In the rows, 128 means zero.
These are runs of 7 systems, one row a step. Runs of the same system follow the same rule from any start.
G, trace 1, 9 rows:
[[160 117  94  90 119 146 141 135  67 119  89 116 112 135  77 118  86 115]
 [119 163 177 171 112 114 114 126 139 106 137 121 155 123 129 144 157 200]
 [149 128 126 114 135 130 132 112 110 171 124 138  50  96 107  99 134  82]
 [125 130 138 146 122  79 136 136 113 113  98 134 152 147 153 213 106 140]
 [116 118 116 122 128 108 121 132 175 133 194 132  83 110 150  88 163 118]
 [130 109  98 110 138 137 143  84 125 136  80 127 159 171 135 163 113  72]
 [ 95 126 145 140 130 146 106 182 156 133 177 147 166 120 164 110 113 152]
 [143 108  90  77 131 157 135 108 112 107 117  97 115 144  73  89 119 117]
 [125 167 169 182 123 155 130 112 128 135 110 132 184 136 133 139 125 176]]
V, trace 2 (9 x 18):
[[144 116 141  69 156 139 104 173 116 143 133 142  68 117  96  99  81 142]
 [149 150 122 144 134 113 149 110  79  97 126  70 121 119 128  77 135 203]
 [ 92 120 160 131 106  95  94 113  81 133 126 126 115  59 179 147 174 105]
 [ 85  84 118  86 174 168 142 167 114 145 133  83 114 106  92 150 103  87]
 [129 150 132 192 168 135 166 181 152 116 156  87 147 132 137  79 165 177]
 [131 136 138 155 104 152 106 101  92 145  81 162 181 105 177 103 187  72]
 [ 93 101 163  71 179 169  93 160 139 163 107 154 145 137 132 173  52 114]
 [187 156 126 135 147 141 136 190 139 116 150 131  94 149  96  38 106 199]
 [149 157 148 148  93 106 100  46  54 101  70 118 162 106 178 100 174 159]]
P, trace 3:
[[141 117 136 112 132 120 122 181  92 151 102 168 113 122 137 166  63 109]
 [144 139 122 141 107  76 157 122  98  93 113  94 107 134 103 180 120 159]
 [123 138 142 151 122  86 127  96 133 156 139 137  71  91 157 136 174  95]
 [ 95  96 104 114 151 138 146 146 180 132 142 114 129 145 105 168 149  62]
 [105 132 131 128 155 128 136 118 184 114 185  87 122 144 122 104 128 190]
 [144 132  98 124 105 169 124  87 127 134 145 133 134 121 126  37 156 109]
 [116 124 147 119 132 178  95 130 148 136  98 174 210 160 143 140 107 117]
 [140 128 141 106 125 136 112 179  85 119 136 135 118 116 111 122  47 193]
 [172 160 120 157  85 108 146  69  52 118  77 121 119 117 116 129 134 136]]
P, trace 4:
[[ 83 123 104 149 148 134 183  77 101 141 152  45 112  99 121 143 127 137]
 [110 151 129 212 117 150 161 136 158 155 159 133 148 103 147  99 193 100]
 [102 112 171 103 150 195  98 178 170 127 127 131 153 127  62 122 160 112]
 [161 150 142 115 196 157 143 124 125 135 102  96 114 159 105  75  89 194]
 [206 153 100 150  95 108 125 134 102 109  91 170 137 154 152  62 153 122]
 [124 102 162  69 123 103  58 146 125 108  78 175 156 136 154 183 130  99]
 [115 101 104  89 161  82 147 142  81 123 138  86  87 123 155 163  45 160]
 [130 141  81 188  68  78 171  78  92 105 151  95 128 101 159 127 181 119]
 [ 55 104 172 132 122 151  91 134 165 160 151 152 149  79 147 164 186  58]]
E, trace 5 (9 x 18):
[[178 177 162 176 120 165 126 104  90 148  70 149 146 122 113  77 158 143]
 [157 113 153  99 169 129 101 177  97 109  34 137 151 153 120 155 143  94]
 [182 109  81  75 140  56 119 149 117  91 123 133  68 150 156  84 133 123]
 [139 131 102 117 119 120 122  20 190 121 131 133 135 165 148  89 187 104]
 [ 50  86 171  82 185 150  83 124 184 151 143 125 150 113 160 163 150  91]
 [ 76  85  80 101 152 124 164 173 120 116 211  58  93  93 130 105 103 143]
 [113 179 125 217 108 146 173  65 128 138 175  89 158 113 149  91 143 199]
 [ 96 144 213 159 146 218  96 161  89 166  77 144 195  86 111 132 138 127]
 [163 111 114 108 156 102 151 237  36  87  77  80 100 119  89 139  96 148]]
Y, trace 6 (9 x 18):
[[112 121  99 146 104  95 147 137  85 125 154 114 124  95 173 134 110 131]
 [103 123 159 135 140 118 105 131 154 146 141 144 116 101 158 129 182  97]
 [133 122 120 142 188 151 158 169 139 157 116 116 123 141 126 118 115 106]
 [119 122  97 144 116 133 143 147 107  99 154  98 162 119 154  87 140 147]
 [135 140 164 122 134 139  87 117 138 128 108 148 144 127 149  90 172 136]
 [149 123 138 110 163 152 125 156  94 135  70 128 139 145 113 135  98 122]
 [109 115 118 110 115 104 125 122  81  94 135  90 136 108 145 132 110 167]
 [135 135 155 115 121  97  94  95 119 146 121 152  90 102 161 119 158 116]
 [128 122 134 143 158 126 148 158 114 160  95 133 120 126 128 175 115  83]]
A, trace 7 (9 x 18):
[[136 128 144 132  62 109  85 150 117  82  96 173 187 133 127 172 164 113]
 [121 116 162  83 205 118 105 150 191 157 130 143  87 159 137 146  97 135]
 [116 105  61  98 105 101 151  58 104  92 160  74 117 128 143 105 130 134]
 [107 160 182 183  85 124 104  95 127 158 122 173 156  91 166 164 163 117]
 [116 102 131  70 168 193 116 148 145 177 120 153 113 137  85 129  65  79]
 [101 135  92 162 126 132 179 120 113  96 184  49 145 125 115 108 111 199]
 [181 180 157 186  75 128 121 114 118 141 101 176 110 108 105  93 192 115]
 [141 101 131  85 157 159 112 192 141 120  74 161 181 185 102 172  78 100]
 [125 125 105 119 158  64 154 150 155  99 200  78  63 137 143 113 102 207]]
Y, trace 8, 9 rows:
[[121 132 152 118  88 112  89 106 191 108 154 151 113 126  92 143 198 117]
 [166 145 126 132 165 139 161 127 179 154 106 143 102 187  81 153  92 123]
 [130 120  67 132  63 118 154 129 126  87 171 124 160 149 118 136  92 143]
 [113 137 158 110 101 131  81  68 193 129 151 162 138 139 123 133 158 139]
 [151 133 123 114 138 172 141 123 143 168 105 158 120 161  77 144  68 105]
 [ 99 126  99 134  74 142 149 102 108  99 167  89 155 119  94 150 101 156]
 [132 154 166 124  94 126  91  81 161 138 154 155  88 109 101 113 160 144]
 [158 137 123 147 127 145 162 131 130 153  87 141 111 154  60 166 119  83]
 [113 129 110 146  95 108 153 151 138  85 170  97 136 135  96 164 113 175]]
A, trace 9 (9 x 18):
[[116 134 115 176 146 134 160 122 154 148 136 127 164 142 167 132 140 113]
 [128 117 117 109 100 148 105 161 137 133 162 165 124 115 129  91 116 106]
 [110 133 150 116 148 153 107 121 135 108 129 103 166 140 131 101 129 179]
 [171 153 119 143 126 114 136 104 103 148 108 150 108 134 154  93 106 139]
 [133 119 140 102  96 123 105 150  85 105 103 141 141 123 109 164  98 135]
 [124 139 159 126 171 109 136 126 139 141 120 101  86 129 110 152 124 158]
 [141 121  89 132 110 108 156  94 107 118 110 107 111 131 114 138 155  83]
 [ 96 123 146 157 119 120 127 158 152 135 136 145 153 120 140 182 146  99]
 [113 106 117  99 162 150 126 139 176 141 166 120 102 131 114  92 140 105]]
V, trace 10, 9 rows:
[[138 136 119 108  97  75 129 111 169 119 197 131  41 129  94 136 104 173]
 [133 134  81 148  68 103 169  56 104  93 141  76 115 121  87 140 168 126]
 [ 68 116 139 154 115  92 143 104 169 135 155 115 126 114 135 229 162  87]
 [131 112  75 148 131 151 188 174 177 139 149 126 122 159  69 144 132  57]
 [152 152 107 191 130 126 166 118 185 106 117 133 202 198 147 136 152 144]
 [155 132 126 121  88 120  92 106 164 158 108 226 143 155 167 144 124  66]
 [150 116 102  60 128 146 120 112 153 125 127 152 129 190  93 146  27 147]
 [174 167 123 138  90  75 123  99 160  99 173 143  82 147 123  89 128 208]
 [124 125 109 110  57 100 116  17  86 118 115 123 112 100 121 154 149  96]]
W, trace 11:
[[127 127 115 107 147 124 140 104 137 127 153 104 105 138 125 109  94 167]
 [122 138 115 159  97 131 131  95 123 148 142 148 138 108 162 110 141 104]
 [114 126 171 121 118 150  98 146  96 129  95 136 150 109 108 160 121 131]
 [127 127 124 124 155 120 154 143 137 134 155  94  76 125  96 124 110 154]
 [147 135  85 158  91 115 154  95 128 117 130 126 137 135 135 106 168  99]
 [124 130 176 129 141 137  92 147 134 129  82 150 164 132 128 162 158 115]
 [137 110 116  90 174 122 138 175 137 128 138 112  91 148 108 128  78 143]
 [136 132  75 145 100 101 150  70 142 109 160 118 139 146 161  96 139 134]
 [114 132 176 129 114 154  74 124 128 148  98 177 168 108 153 134 153 100]]
E, trace 12:
[[138 159 190 124  95 139  67  86 120 144 122 163 107  83 124  83 175 151]
 [117  98 123  98 189 152 152 122 103 144  63  91 126 144  93 174 120  67]
 [141 116  87 140 124  47 139 172 114 107 161 134 109 127 217 118 123 136]
 [136 150 128 140  88 162 117  68 169 128 150 133 123 118  83  66 207 110]
 [ 87 115 180 120 223 147 125 147 167 156  93 106 148 150 129 192 124 117]
 [128  99  70 105 124 117 144 208  98 107 187 121 115 119 163  69  78 139]
 [143 174 134 170  81 133 138  39 142  94 136  96 154 143  97  99 180 192]
 [102 128 208 110 188 185  78 127 114 188  68 159 151 109 147 150 100 114]
 [134  76  58  87 120  98 153 212  49  73 124  83 119 119 123 133  97 106]]
G, trace 13:
[[121 119 104 135 146 107 144 111 110 112 129  93 137 126 171 105 148 126]
 [113 119 120 144 142 141 131 127 106 134 115 116 158 113 167 106 158  99]
 [116 109 125 125 160 140 132 175 101 117 113 101 149 119 138 118 140 115]
 [144 133 116 147 151 130 151 153 119 104 119  93 141 142 120  94 151 151]
 [160 145 139 152 137 136 126 131 107 130  90 133 137 129 133  90 161 121]
 [141 127 156 118 157 114 111 167  95 129  92 134 115 116 148 124 131 136]
 [144 131 121 126 155  85 137 129 115 112 126 102 100 132 154 110 136 159]
 [135 133 119 145 128 110 134  88 109 133 113 129 133 126 176 106 157 113]
 [101 106 134 117 149 127 113 147 102 138 114 129 142 104 177 130 136  98]]
W, trace 14, 9 rows:
[[141 160 152 144 120 180 122  75  85 138  87 125 172 130 115 103 109 162]
 [133 154 166 180 149 111 149 168 105 171 126 137  87  95 142 158 105 145]
 [174 135  95 114  89  87 146 104  74  96 102 112  83 127  87 125 131 126]
 [119 140 160 149 156 103 128  72 168 146  98 117 110 133 131 164 196  99]
 [125  82 105  86 154 120 121 188 118 129 104 138 117 131 129 159 124  53]
 [ 98 101 101  84 150 104 125 109 159  74 162  70 148 158 140 124 140 166]
 [114 119 120 124 139 161 105 123 164 153 161 157 147 119 184  49 160 100]
 [106 123 143 125 131 186 115 157  75 126 100 124 207 125 138 128  73 153]
 [131 157 153 154 134 112 135 158 115 137 178 112  84  98 135  96  97 216]]

Name the system that made each run.
trace 15:
[[156 158 138 183 155 163 158 119 186 131  82 128 174 181  93 122 195 102]
 [178 134 149 127 146 151 105 223 123 159 100 200 117 136 129  88  98 108]]
	G
trace 16, 2 rows:
[[129 126 137 135 183 103 134 176 163 139 142 132 110 139 160 125 127 136]
 [157 119  81 101 107 121 126 111  99 104 117 132 141 154 146  89 106 133]]
	W
trace 17 (2 x 18):
[[149 110 146  88 162  85 112 140  59 116  43 111  88 111 126 164 153  92]
 [119 103  97 122 193  79 169 185  93 132 138  82  92 120 180 137  87 136]]
	V
trace 18 (2 x 18):
[[113 132 142 142 124 169 110 143 143 149 132 155 171 129 143 112 128 119]
 [132 135 138 127 125 147 128 168 109 121 134 131 139 128 110 132  78 170]]
	W
trace 19:
[[ 97  98  75 104 130 157 153 112 173 124 165 115 163 171 114 143  88 107]
 [112 130 115 139  92 199 124 125 162 125 156 146 197 147 101  98 114 130]]
	G
trace 20, 2 rows:
[[132 146 123 160 108 173 155 101 130 168 134 138 119 118  85 117 121 100]
 [119 130 152 162 132 123 138 177 133 126 107 139 165 140 131 190 119 129]]
	E
trace 21, 2 rows:
[[136 142 121 134  90  98 123 111 166 127 165 162 107 138 129 138 119 145]
 [134 130 136 113  95 152 108  95 144 148 116 167 137 139 101 149 113  95]]
	W
trace 22, 2 rows:
[[ 87 104 120 123 122 141 119 135 112 137 129 131 161 109 160 145 131  84]
 [115 127 133 137 123 102 134 151 122 112 157  98  91  98 112 135 150 138]]
	E
trace 23 (2 x 18):
[[139 138 143 136 122 163 125 160 119 125  99 149 171 153  98 146  88 146]
 [158 131 129 102 104 109 110 154  94  99 111 148 122 140 114 137  84 161]]
	E
trace 24 (2 x 18):
[[ 94 126 128 145 149 103 167 156 162 112 190  62  85 123  84 165 121 176]
 [132 168 122 193 119 178 164 109 133 183 165 149 152 126 153  77  72 165]]
	E
trace 25:
[[128 105 121  54  68 100  67  69  83  92 124 137 105  92 133 111 148 120]
 [ 88 139 189 143 177 135 116  75 125 172  86 124 158 122 170 201 107 140]]
	A
trace 26 (2 x 18):
[[121 147 148 203 101 115 135 160 151  92 122 123 188 127 134 144 228 125]
 [180 129 159  97 171 150 102 215 141 115  74 152 118 164  79 100 132 132]]
	W
trace 27, 2 rows:
[[108 120 121 133 150 168 139 143 161 163 157 136 123 123 121 107 123 101]
 [121 127 106 139 114 162 138 134 128 110 156 109 164 131 123  81 135 144]]
	A
trace 28:
[[117 125 150 145 167 123 123 173  86 129 118  89 114  75 156  82 185 128]
 [153 130 115 132 173 138 149 134  69 109  78  72 137 127 128  76 156 134]]
	W
trace 29, 2 rows:
[[140 134 135 139  94 163 125 142 105 116  96 138 160 131  78 141 133 112]
 [154 135 150 116 141  89 122 155 115 124  98 145  98 141 125 165 104 148]]
	E
trace 30, 2 rows:
[[128 109  80 121  77 160 125 154  81  63 132  96 189 119 110  60 165 128]
 [137 163 200 134 174  95 103  82 121 124  85  96  98 120 129 140 158 199]]
	E
trace 31 (2 x 18):
[[137 148 136 140 150 186 129 135 124 131 132 116 164 139 117  58 100 187]
 [126 129 150 115 134 157 106 133  74  95  81 107 190 135 122 119 107 184]]
	E
trace 32:
[[111 155 173 155 142 132 118  97 180 181 151 159 114 122 151 134 130 135]
 [140 111  96 110  88 146 132 153  79 132 116 151 132 120  99 151  68  92]]
	W
trace 33, 2 rows:
[[110 138 123 143 126 117 150  80 192 131 155 121 135 165 117 174 115 145]
 [126 125 105 124  82 156 122 115 154 163 165 182 128 124 123 113 104  88]]
	G
trace 34, 2 rows:
[[139 156 157 157 136 123 108 105 128 144 115 150 149 129 179 101 144 160]
 [150 130 145 116 141 137 117 146  74 156  89 152 113 116 137 132  75 128]]
	W
trace 35, 2 rows:
[[166 131 102 145 116 159 154 160  78 177 106 166  97 100 117  94 115  55]
 [129 120 156 113 125  81 101 188 118  62  95 122 162 147 120 194 142 161]]
	G
trace 36, 2 rows:
[[146 150 191 136 126 137  93 140 132 134  93 142  91 100  74 121 207 112]
 [171 137 117 143 174 105 182 173 109 111  83  86 101 163  78 157 116 141]]
	Y
trace 37, 2 rows:
[[130 146 135 147 155 146 136 121 189 146 152 133 137 158 129 105 122 153]
 [159 130  89 114  85 133 124 105 124 111 143 147 138 147 119  88 110 134]]
	A
trace 38, 2 rows:
[[129 118 139 104 128 146 102 184 183 151 160 186 105 134 102 128 110  99]
 [147 132 115  88 134 134 137  84 145 100 121  99 119 175  69 133  93 176]]
	P
trace 39:
[[161 126 104 129  73 132 100 163 113 113 134 185 149 120 149  70 150  97]
 [141 132 160 106 143 114 115 103 165  99  94 106 106 152  65 166 179 132]]
	E
trace 40:
[[ 93  95 125  97  90 124  96 143 135 120 161 147 130 103 126 156 133  91]
 [ 97 115 116 116 157 143 151 115 175 124 147  92 136 156  95 161 123 127]]
	G
trace 41 (2 x 18):
[[185 140  67 153 124  77 184  69 142 132 110 123  85 171 130 120 148  94]
 [112 130 154 139 127 128  88 118 207 152 133 192 166 143 179 137 182  80]]
	E
trace 42 (2 x 18):
[[130 106  70 110 106 141 139 145 111  89 164 101 148 130 133  52 134 131]
 [115 155 179 147 148 126 110  63 140 118 118  96 146 128 133 129 167 189]]
	E
